Each path below is one point turned by a fixed rotation once a step. After each direction that follows a path, write how fast that rotation turns it, in degrees each step (0 if it stays still).
Each turn is a multiple of 5 degrees from 10 to 175, or 0.
Each row of a path follows its step; steps can be skipped.
path 1
step 5: [  8  -9   8 -17  -9 -18  -1  10 -16 -20  10  -4  -9  18  14   0   1  26
  30  -1  14 -13 -18   8 -15  13   1   7  13  -9   6 -10   3 -15  10 -22
 -25 -12   9   8  13   4  11  -3  -7  -3 -11 -13  11  -2 -27   3  -4  -1
   2 -23  -6   8  -1]
step 10: [-10  -1   2  14  13  21 -25 -15  -5  -3  17 -15 -11 -15   9   4   5  -5
 -10  11   0  17 -14  16  -2  10 -19  12  14 -13 -14  12  -5  -1  13 -34
 -10  12  -1   0  15  26   1   3   8  -2  -8   7   8   6   3  22   1 -24
  -4 -17  -5   7   3]
step 13: [-21  -2  -9   0   2  14   5 -21   3  -2   9  13  29  26  -9   6  -2   2
   1 -10  -5  10   0 -10  -3  24  18 -19   1   2   2 -23  -2   0  -2   4
  18 -17  -5  -1  17 -22   7  -5  -3  11  30  11   5 -13 -25  -5 -15  -6
  -6 -12   3   9   4]
step 14: [ 15  -3   8 -26   5   2 -14 -19  -6 -18   4   1   8  14  17 -12 -37   9
   9   1   4  -7  -6 -10 -27  14   3 -11  11 -11 -11   7 -10  12 -10 -16
   0  11   9   2 -17 -16   2  11 -19  -3  -2   8  -8  12  23   4  -9  -3
   0 -26 -12  -3  -6]
step 17: [  7   9  -6   8 -16  -2   8  19  -1  -1  -7   5  26   4  -4   8  11  -7
  26   3   4  -9 -18   4   4   6   8   0   3 -14 -24  -1  30  -9 -13 -30
 -12   3   2 -14  15   7  -1   2  22   9 -12   2   6  -4 -27   6 -14 -10
 -16  24  -9   5  -1]
step 20: [-15 -16   9  17  13  18  -5 -26  12  -8  -4 -17  -3  -7 -14  -1  10 -22
 -10  -7 -11   2  10 -10   6  20  11   2   9 -14  -7  26 -22   7  10  -4
  -9   6  -6 -16   6  20  -7   5 -23   9  12  16  13  -4   8  18  -1  23
 -11 -11   6   8  -2]
step 30: [-24 -14  20   6 -19 -22  -3  -9   1  -6  20  -6  -9  18 -13 -12  13   9
  14   6   9  -6   2 -12  18  20   6 -15   9 -10  -2   1 -22 -20   6  -6
  -3   5  13  -3 -18  -4   3   3 -33  -5  12  19  13   3   4  -8 -12  10
 -22 -13   3   7  -2]
step 36: [-21 -15  20  -2  12  14   2 -14  -1  -1 -23   1   7 -17 -14 -12 -18  10
   0   5  10  -4 -11  -7   0 -12  10   7   2  -2  -1  12  -9 -16  17 -12
   7 -19  -1 -15  13   8  16 -16  -6  29  -8 -10  28   8 -14  -4  -4 -17
 -12  20  -9  16 -11]
Speeds:
[ -1   0  -5   3   4  -1   3  -1  -4   0   0  -2  -3  -2   0   5   3  -1
  -5  -4  -2  -2   1  -1  -2  -6   0   2   0  -1   1  -3   0   1  -2   0
   1  -3   3   5  -1   3   6  -4  -4   3   2   0   2   1   0  -3 -11  -5
   9   1   4   3   3]  110
[-4  4  5 -2  8 -2  4  4  2 -2  5  1  5  0  0 -1 -2  5 -8  2  3  1  2  1
  2  3  2 -2  0  8  0  0 -1  5 -1  0  1  0 -4  0  3 -2 -4  0 -4  2 -1 -7
  2  0  4 -5  0 -3  1  3  2  4 -3]  145
[ 6  2  1  6 -4  4  2  0 -2 -1  6 -1 -2  4  3 -6  0 -1 -3  1  2  4 -2 -1
  0  2 -1  0  4 -1  2 -5 -4 -5  5  1  3 -6  4 -4  0  5 -3  2 -2  5  8  1
  0 -4  7  2  1  3  1  0  0  5  1]  40
[ 4 -2 -3 -7  2  0  1 -4  3  0  1  2  2  3  2 -1 -8  6  3  1 -4 -1 -5  2
  1  0 -5 10 -1 -1 -1 -1 -4 -2 -3  1  0 -1  0 -4  4 -3  2 -4  2  4  4 -1
  2  3 -1  1  1 -7 -2 -1  6  1  2]  80
[-3 -6 -1  3  3 -7 -1 -1  0  2  5  0 -4 -5 -2 -8 -5 -5  5  6 -1 -4 -4 -5
  0 -1  3 -2  0  2  6  5  0  2 -4  1 -2 -1  3  1  6  1  3  2 -4 -1  2  1
  3 -2  1  3  1  0  3 -1 -1  2 -4]  175
[ 1  0 -5  3  1  2  4  0 -3 -5  6  0  3  1  2 -4  5 -9  5 -4 -1  4 -3 -4
  0  1 -1 -3  0  2 -1 -1  1 -1 -3  2 -3 -2 -3  1  0 -6  1 -4  8  3 -5 -2
 -5  0 -3 -5  5 -4  2  2  2  3  1]  175
path 2
step 19: [  6  10  -6   7  12  20  11   2  22  19   8 -10 -13 -12   7   3   0  -6
  -5   9  -4 -12   8  10 -22 -10   4  -5  19   1   2   8  -4   7  13  -4
  20 -16 -19   6  13   0  -9  22  10  -3   8  -6  -4  -6  -7 -27  -8  -9
  -1  31 -14 -21   0]
step 20: [ 15 -18  38   1  11  11  15   6  18 -10   7  -5   4  -3   2  13 -14   0
  18   3  -4  -5  -5 -12   1 -15   3  -8   1   3  11  -4  15   6   4  -3
  -9  22  20  20   9  -4 -12   0   4 -14   0  -8 -19 -12   1   3 -12 -28
   5   3  -8 -21 -18]
step 22: [  7 -31  21  10   2  11  13   1   8  24 -19   3   4   2 -20   8   2   8
   8  -7   9 -26  -4 -18  -2   7  -5  -8  10   6 -15  -1  18  21  12   0
  18  16  -5  21   7   3 -11   8   6  -7  -4  -1 -13   0  13 -17 -11  -7
  -3  17 -12  -8  -4]
step 23: [  5  -8  -2  -2  20  16  10  16  22 -10  20  -3  -1 -18   2  -3  -8  -1
  12   9 -17   2  24   4   5   4   4   7  -1  28  -1   8   4  -1  11 -10
  -1 -17   3  15   5 -22 -23   2  -4   5 -22   2 -19 -17   6 -17  -6   5
  10  19   6 -17  -2]
step 24: [ -2  -8  17   8 -12  12   1   5  11  23  -8 -15 -15   8  14  -7  -4  -8
   8   7   6  10  -4 -18  10  -1   3 -11  10   8 -10   9   8  -4  32  -4
 -10  17  -2  24  21  -4  -4  13  -3 -14  12   1  -2   2 -10 -20 -31 -13
   8   1 -18 -12  -3]
step 33: [-19  10   0  -2 -17   4  19  33  15  13   3  -2  -3  16  19  11   7   1
  12  15  -5 -18  -6  -4  27   1  -4  14 -13   1   1  -1  15 -15  13  -7
  -2  -9  -4   1   1  -3 -14  18   5   0 -16   1   2 -22   6 -29  -2   5
   6   8 -13   8   0]
step 34: [ 10  -9  -8  17  -6  22   5 -26  20  29 -19  -3  -9   1   4  -4  -7   3
  17  20  11 -21 -17   4  -1   3  -6  15   9  10  10   2 -14   6   8 -20
   2  -4  11  11  19  -9  12  -4  -7   4  -3  -7  -6   0  15 -13   3 -10
   0  19 -17 -10 -13]
step 35: [ 10   0   6  -4  12   3  29  23   2 -12  32   8 -13  13  18  16  -7  -2
   3  18  -5 -15 -13   5  23  -2   8   0  13  15   8  13  16  -3   8  -6
  -4  -1  12  -4   5 -21  -6  -3  -4  14   1 -11   1 -13  27 -15  -8 -13
 -13   0  -7  -4  -7]
Speeds:
[-1  7 -3  0  5  3  1  1 -3  3  7  2  2  3  0 -2  0 -4 -1  0 -1 -1 -4  1
  0  1  1 -1 -6 -3  1 -1  2  3  1  4 -1 -7 -2  4 -4 -3 -2  0 -1  2 -1 -3
 -6 -5 -5 -2 -3  7 -9  0  3  2 -4]  175
[ 6  0 -1  4  0  0 -1 -3  5 -1  2  4  0 -6 -5  2  1  1 -5 -4 -1 -7 -2  2
 -2 -2  5 -1  3  2  3  3  2  5  3 -3  1  2 -2 -3  3  0  3 -7  6  2 -3 -1
 -1  1 -1 -3  2 -1 -2  3  7  4 -7]  120
[  7   0   2   6   5  -1   2   1   0   3  -8  -1 -11   4  -1  -4   4   2
   3  -1  -1   2  -5  -1  -5  -3   1  -3   2  -1   0  -1   2   6   0   2
   2  -8   4   4   3   2   0  -2  -1   0   4   1   4   2   0   1   0   2
   0  -2   1   1   2]  145
[-2  0  5 -1  2 -4  0 -6 -4  1  1  2  2 -4  1 -6 -1  3 -2 -1  3  5  4  0
  6 -1 -2 -2  4  0 -3  0  1 -4  3 -1 -1  0 -5  8  1 -3 -2 -8 -3  2  2  6
 -1  5 -3 -3  0  3  0  0  6  5  5]  25
[-3  1 -2 -2  5  2 -1 -2 -1  0  1  1 -4  0 -8 -1  1  4  0 -1  9  0  1  3
 -2  5  1  2  6  4 -2 -4  0 -1  2 -6  4 -2 -5 -1 -3 -7 -4  1  0  1  0 -5
  2 -2  6  1  2 -1 -4 -5  0 -7  1]  90
[ 3 -4  2  4  3  2 -4 -2 -3 -6  5 -4  3  0  0 -3 -3  5  2 -1 -7 -1  1 -1
  2 -3  6  5 -3  6  2  1 -1 -1  2  0 -8 -2  4  0 -3 -6  5 -4 -1 -3  5 -1
  2  0  5  3 -4  3 -1 -1 -1 -2  1]  125
[-1  3 -3 -2 -2 -6  4  6  4  0  4  0 -3 -2  1  1 -1  5  6  0 -7 -2  0 -4
  3  0  7  0  5 -3  3  0  2 -2 -7  1  4  1 -6  0  0 -6  0  4 -3 -3 -2  3
  3  5  1  0  2  3 -2  0  4 -1  0]  175
[-5  2 -3  2 -1 -5  6 -5  2  6  4  2  0  3  4 -2  0  6 -1  2  1  0 -1  2
 -1 -5  1  3 -2  3 -3 -3  1 -2 -3  0 -4  0  6 -8 -2  2  1 -3  0  6 -2 -3
  2  4 -1  3  3 -5 -7  0 -1  4  3]  10
path 3
step 4: [ 13 -16   5   5   5  -8 -17  34 -14  21  -1  -5  -7  -1  18  16  -2  12
  16  10  -9   0  10  13 -32  14  -3 -19   8 -23  15   3  -4   9  -4 -31
   7   1  10   7  25   9   7  20   2  -3  15  26  20 -11  -6  15  -8  17
  -7   6   8 -12   4]
step 5: [-16  -5   2   6 -15   3   2  -8  -6   2  -6  19   3  -3  27 -18   4  19
 -17 -14   5  -1  26  18  14  15   1   1  23  -4   9  16  -1 -12   1   1
 -26 -11  28  -2  21   0  -6   2 -10  -7  19  10  21 -15 -27  32  -8   6
  15  10  -6 -18   1]
step 7: [-22 -11   4  -4  -1  16  10   9  -9  32 -15  -5  -2  22  15  -1 -11  -7
 -17   0  -6 -15  16  -6   7   5 -23 -10  19  -1  20 -12 -14 -14 -17  22
 -18  -2  10  19  20 -12  16   8  12  18  -2  17  12 -19 -23  13  19 -12
  13   3  -9   6  -1]
step 10: [  0  14   0   9   3  -2  -7  12  11  -3  18  15   3   1  15   5  11  -6
  -1  -3   1  30  11  12  -3   5 -15  -8  25   0   5  18 -26 -34  -8  -3
 -18 -25  12  -7   9   3 -12 -10  17 -13   8  25  12 -29  -4  -8   7   4
 -10  39   5  -7   1]
step 14: [-11 -21   4   0  18   4  -3  -6 -13  10  -6  -8   1  20   2  14  -8  23
 -16  14  -6  -9  19 -16   6  16  -9 -20  28  -5  13 -23  -9   9 -14  27
 -28 -24  20  -5   9  -3  -9  17  15   0  -2   9   9 -28  -4   9  21  -3
  10  14   0   2   5]
step 16: [ -7 -10  10  -5  18 -15  -1   7 -10  10   3  23  -1   9   4  18  10   2
  -5 -25  -6 -24  24  -9 -10  18  -9 -11  21 -22  19  -7 -14 -14 -23 -27
 -23   1   2 -22   3   9   2  27   6  15  14   9  17   9   4  15  16 -10
   2   4   5  -1  22]
step 31: [ -2  -4   8 -10   1  14  -4   9  -6  -1   4  -6   1 -10  21  18   7  30
   8 -20  17  30  -1  10 -12   6   4  -2  29 -16   6 -11 -17 -31  -7  25
   1  -1  24 -14  13  12   6   7 -11 -28  -1   6  16 -21  -2  -6 -11   4
   7  22   3 -14   9]
step 34: [ -4 -19  11 -13  -2  -8 -12  27 -18  13  -8   6 -16 -14  -8   4 -22  13
 -19  17  -4   8   7  -8  -5  -7   2  -4   6  -9  36 -16  -4   0  -8 -17
 -19 -16  20 -10  21  -4  -5  29   0  -7  34   6  22   3  -8  -5  12 -10
  -8  -1  22   5  -5]
Speeds:
[-2  0  3 -2 -1 -5 -1  2 -3  1 -3 -6  3  1 -1 -3  2 -7  2 -2 -2 -1  0 -8
 -1  6  2  3  0 -6  4  2  0 -1  4 -6 -3  6 -2  6  2  3  6 -2  2 -3  2  3
  1  6  0  2  2 -3 -2 -5  1  1  1]  85
[ 1 -1  1  5  1  2  3  1 -2  0 -5 -1  2 -3 -1  4 -3 -1  3 -4  2  0 -1  1
 -5 -3 -4  5 -3 -5  6  0  3  4 -5 -1  3  1  8  0  3 -3  4  1 -4  1 -6 -1
 -3  5 -1  2 -1 -6  5  5  3  3  2]  160
[-2 -1 -3  5  3  0  1  6 -4 -8  1 -2  2 -4  4  4 -5 -4  7  2 -2  3 -2 -6
 -1  2  1 -2 -5 -1 -4 -1  0  0  0 -4 -4 -3  3 -2 -1 -2 -1  4  3 -1 -5  1
  2 -6  6 -2 -3  3 -5  0  0 -4 -3]  170
[-5 -3  5 -9 -3  5  7  1 -3  3  1  3  0  4  3  2  3 -4 -1 -4  1  1 -1  0
 -1  2 -3  3 -5  1 -4  5 -4 -1 -5 -3  4 -3  0  0 -5 -2  4 -4  0 -2 -3 -2
  0 -3 -4 -6  1 -2 -5  1 -1 -1  1]  35
[-3 -1 -3 -2  7  1  1 -1  2 -5  3  2  1 -3  5 -2  5  5  8 -1  4  4  3  3
 -1 -4 -1  0 -3 -8 -1  6  2  1  1 -1 -2  0 -3  4  3  5  3 -2 -5  3  1  4
  4 -1 -3 -2 -2  6  2 -2 -2  3  5]  55
[-4 -4 -2 -4  5 -4  1 -3 -6 -2 -1  4  3  2  0  5  0  4  1 -1  3  3 -3 -3
 -3  0  9  2 -2  1  2 -1 -5  4 -3  3 -3  2 -5  0 -3  5 -6  3  1 -2  5 -2
 -2  2  3  1  0 -5 -1  4  5  4 -1]  20
[ 3 -2 -1 -1  2  1 -7  4 -2  4  1  6  7  3 -3 -3  0  0  3  9  5 -3 -3  0
 -2 -6  0  0  2  4 -4 -1  1  1  1 -4  4  1  1 -2  1  2  5  4 -1  0  1  1
  3  2 -1 -6 -3 -4 -2 -3  5 -2  4]  155
